One turning vector, and how many ticks it has turned
The counts run from 0 to 204.
[124 116 122 113 124 108 146 108  99 132 128 160 126 148 140 101 155 112
 109 138 144 125  97  99  67 136 128  86 114 163 118  92 162 161  85 117
 160 123 155 106 137 141 120 161 140 119 127 127  36 179 140 123 136 115
 161 120 115 104]  57
[135  79 117 132  98 130 119  93  94 117 150 129 119 110  78 112 141 111
 117 119 112 169 119  93 111 161 104 115 179 111 111  91  89  94  97 100
 169 100 124  90 120 123 127 129 116 120 151 140  55 121 159 155 171  94
 170 145 110 119]  204
[154 159 114 140 105  95 154 165 136 136 148 159  84 155 156 112 112 145
  90 126 202 152 142 138 122 106 161  88  83 157 152 150  99 143  96 132
 105 121 132 134 175 115  92 151 130 112 130 121  91 146 143 110  99  96
 108 112 117  74]  65
[145 134 191 127 122  81 123 111 140 122 139 163 134 152  94 126 174 145
 145 133 135 136 112 202 113 107 126 127  89 152  98 148 186 159 139  96
  97 129 149 180 132 156 127 133  90 155 119 139 156 125 133 101 112 193
 106 111 115 119]  5
[160 144 141 176 105 107 121 130 161 114 128 130  99 122 132  84 115 160
 162 134 130 117 162 152  79  82  97 120  83 117 129 151 154 161 133 108
 130 122 114 169 189 143 155 129 108 131 127 108 115 117 108  76 143 162
  90  83 127 115]  184
[120 133 136 131 115 178 119 127  95  90 154 142 112 104 105 133 114 136
 131 124 142 141 169 118 149 141 115 205 189 103  94 115  53  95 132  95
 138 111 104 159  90  84 100  94 145 150 125 153 149 117 148 157 175 109
 116 179 129 156]  120
[ 87 106 161  88  98 124 162 126 108 146 121 152 133 150 106 138 150  91
 148 152 169 129  83 127 152 118 104 153 116 159 133 135 162 136 148  69
 127 144 138 161 101 100  80 150 150 140  97 127 145 127  95 205 117 149
  80 171 109 115]  153
[ 99 141 148 100 134 151 115 142  89 171 100 144 146 142  86 112 182 104
 145 113 170 133 133 119  64 137 144 142 101 145 116 159 179 102 132 136
 125 131 171 139 113 164 152 136 108 135 130 168 140 124 164  86  86 121
 144 148 127  66]  82
[137 147 171 132 159 130 134 109 102 128 112 106 127 108 118 131 178 169
 133  81 106 128 158 136 127 107 151 125  83 107 108 116 160 158 131 172
 143 107 166 156 100 169 144 137 139 142 139 138 161 157 176  48 100 177
 135 105 169 128]  89
[105 121 200 126 143 144 149 135 132 154 109 106 165 118  72 168 167 165
 129  83 108 140 137 156 135 138 136 153 112 100 130 130  94  97 173 134
 141 128  74 198  98 137 128 103 145 122 140 127 159  99 112 113 113 156
 131 143 147 139]  8
[143 178 134 166 112 100 141 119 125 128 108  83 123 115 151  98 127 154
 101  90  98 125 153 112 107  98 149 137  79  95  90  97  96 129 141 177
 126  93 127 112 162 148 192 106 130 137 115 145 142 120 132  58 132 120
 175  73 162 116]  22
[108 184 156 103 120 137 135 159 136 153 104 170 141 178 132 124 149  89
 130 144 151 111 119 137  82 115 161 122  64 144 147 144 153 163 146 137
 102 158 118 190 157 132 125 133 140 119 109 131 155  79  72 140 103 131
 135 126 124 111]  74
[125 117 145 130 122 125 111 119 114 171 105 154 173 144  68 119 151 165
  96  94 147 143  83 160  81 138 168 149 135 139 100 127 126 103 140 136
  96 102 121  91 129 168 177  98 106 154 111 155 145 103 142  97 126 107
 177 141 115 105]  14
[149 110  79 133  89 121 107 102 138 145 126 104 140 133  90 112 105 131
 140  97  71 142 131 150 151 129 157 134 168 100 105  80 131 183 128 131
 104 146 114  84 112 161 132 104 134 170 132 106 142 122 118 123 164 185
 162  92 155 207]  19
[125 170 171  97 158 122 116 140 141 149 124 183 108 153  98 154 157 124
 106 113 181 159 150 192 110 119 164 120 105 137 132 155 113 136 122 156
 116 143  99 194 131 141  92 129 124 116 134 166 147 149 109 101 125 150
 106 123 129 121]  159
[105  64 111  86 161 178  99 136 131 187 131 136 175 110  58 163 145 150
 136 108 140 129 129 117 150 167 143 118 159 137 148 162 126 100 120 144
 171 129 106 115 102 151 111 140 132  81 158 121 118 139 171 134  93 126
 113 133 158 150]  163
[106 159 141 110 160 127 103 150 104 161 107 136 134 143 113 130 167 100
 132 131 151 134 125 148 126 140 166 147 115 135  94 152 170  90 142 137
 114 136 172 126 118 154 152 105 108 134 146 182 200 124 176 102  81 110
 119 155 144  77]  81
[133 149 146 153 111 109 158 106 145  92 140 119 103 125 147 113  92 127
 160 146 120 102 111 151 117  88  83 164 132 105 129 115 109 141 156 116
 116 126  68 174 151 106 138 117 148 162  74 102 117 111  57 145 184 132
  96 144  91 152]  33
[145 154 162 202 113  87 138 133 162 100 124 138  80 118 131 107 111 158
 136 122 134 121 157 173 111  85  89 128  97 109 119 165 102 134 131 125
 114 138  76 183 191 140 127 109 115 141 119 117 124 110  74 105 148 164
 107 112 115  98]  185
[127 123  63 128 130 104 113 119 136 123 150 120 126 157 196 126  91  82
 110 165 112 124  94 149 179 144 162 115 152 148 163 103 147 152 115 121
  90 142 157  42 121 117 105 150 120 123 145 124 122 156 106 176 134 127
 122 111 133 143]  139
[132 132  82 151 137 134  90 121 140  90 148 107 119 132 143 122  97  84
 176 161  99  93 139 147 138 128 103 177 172 112 124 132 150 164 144  98
  98 149 149 129 121 125 144  97 110 177 118 132 174  99  99 145 168 151
 103 144 127 186]  113
[137 138 165 157 124 129 127 126 103 102 148 134  98  99 104 128 125 122
 133 124 146 193 159 138 149 130  93 156 169  84  89 108  70  85 126  92
 150 113 109 181 117  75 116 113 139 150 126 133 136 111 139 156 173 125
 127 157 121 122]  119
[152 153 124 157 106  96 145 106 147  86 144 149 108 145 140  88  96 129
 159 160 145 111 100 155  84  83  74 148 121 126 111 132 133 164 155  90
  97 116  89 142 172 110 153 125 142 159  86 107  99 127  75 144 179 143
 117 122 106 131]  32
[164 145 115 133 169  98 114 104 141  83 162 168 108 124 184 166 109 153
  77 140  93 145 159 152 177 149 152  67 137 130 117 111  97 126  96 153
 146 119 128 103 125 106 108 159  94 122 160 118 111 150 133 109 142 113
 161  81 155 157]  131
[109 100 170 108 113 153 129  92 127 112 113 134 171 114 105 141 160 120
 124 126  82 125 101 118  79 131  80 138 132  99  78 121 147  98 178  99
 141 140 109 180 130 127 174 115 112 165 105 133 148  67 100 167 156 109
 148 154 106 140]  195
[130 146 200 124 106 120 133 128 117 141 110 171 132 161  82 124 162 158
 121 104 153 140 121 200 102 109 134 137  95 138 104 137 147 156 152 110
  94 136 115 201 138 137 123 122 132 160 111 143 158 103  99 130 114 175
 111 118 123 127]  6
[133 110 135  95  88 137 107 121  80 157 110 125 149 145  58 128 153 127
 158 105 122 156 130 152 148 133 129 139 161 129 105 111 150 165 141  82
 121 144 143 146  78 141  83 119 151 143 132 127 155 135 141 156 126 208
 116 146 145 147]  86
[127 152 111 116 145 158 123 166 121 129 127 137  99 129 176 110 138 111
 160 168 188 114 127  85 113 133 150 152  81 164 132 160 173 107 119 125
 139 133 194 122 145 110 110 142 112 100 147 163 146 162 164  91  80  82
  88 126 127  65]  149
[117 147  88 121 177 139 146 110 101  92 124 131 135 150 187 136 149 101
  92 142 118 114 108 104 126 161 156 109 131 147 131 103 156 113  85 152
 138 120 196  57  94 151 142 139 132 121 134 167 139 181 169 108 113  76
 159 162 121  99]  55
[150 114 125 187  98 108 133 126 124 132 124  76  94  96 104  93 101 143
 140  90 128 141 153 109 111 102  97 148 129  99 128 117  75 111  91 151
 149 101  53 116 170 142 159 117 134 107 143 137  38 129 114  96 148 134
 149 113 114  99]  24
[103 128 138  72 166 174 145 127 143 145 122 134 164 133 137 148 147 125
 159 160 133  89 115 117 142 126 120 144 109 164 160 149 166 141 165 119
 150 153 146 181  80 119  96 158 158 111 128 123 177 147 132 139  98 156
  75 139 151 179]  155
[107 123 183  90 141 148 140 144 108 182 115 138 158 122  75 185 166 138
  99 107 164 142 133 138 138 140 164 124 120 141 130 154  79  89 148 146
 144 139 110 163 110 125 112 146 152  97 130 143 157 101 127 154  99 111
 143 171 140  90]  161
[137 135 112 116 165 159 143  99 159  80 148 142 143 114 179 166 127 151
 103 141  69 114 143 123 176 159 127  94 135 119 143 106  96 136  98 158
 159 122 109 126 100 111 105 154 102 114 153  97 106 151 129 101 160 138
 143  89 153 204]  130
[148 180 123 122 128 125 135 137 118 105 149 186 118 163 160 139 125 137
  41 135 141 152 134 155 120 150 192 111 117 133 124 107  70 114  87 158
  90 113 107 100 131 124 121 119 124 128 121 155  91 134 117 109 146  78
 179 113 108 131]  133
[124  80  94 102  93 134 153 123 124 142 137 127 154 110 137 136 122 110
  99 148 109 120  89  44 146 160 126 100 142 119 148 108 105  86 122 130
 157 114 115  94 120 101 126 158 139  93 124 124  77 115 127 177 118  53
 160 141 122 116]  136
[136 172 117 168 138 110 141 119 115 120 114  89 125 122 171 110 128 133
 102  78  80 126 128 152 137 124 159 142 102  79 114  90 116 143 137 177
 101  96 128  88 136 162 171  94 137 174 118 129 164 125 127  73 138 140
 169 101 146 146]  21
[130 153 151 131 111  83 163 143 120 138 135 109 100 126 172 108 119  80
 134 157 144 165 132  82 143 113 108 104  83 115 161 106 103 143 123 145
 182 150 117 164 143  76  94 171 141  97 156 125  94 125  80 188 129 140
 118  97 135  97]  144
[101 138 182 107 126 133 148 149 136 163 117 119 167 118 109 142 149  94
 157 120 122 144 150  98 154 107 107 123  84 120 161 146 127 111 167 144
 177 150 101 190 142 124 121 168 125  84 150 128 153  78  75 158  87 152
 111  94 149  90]  76
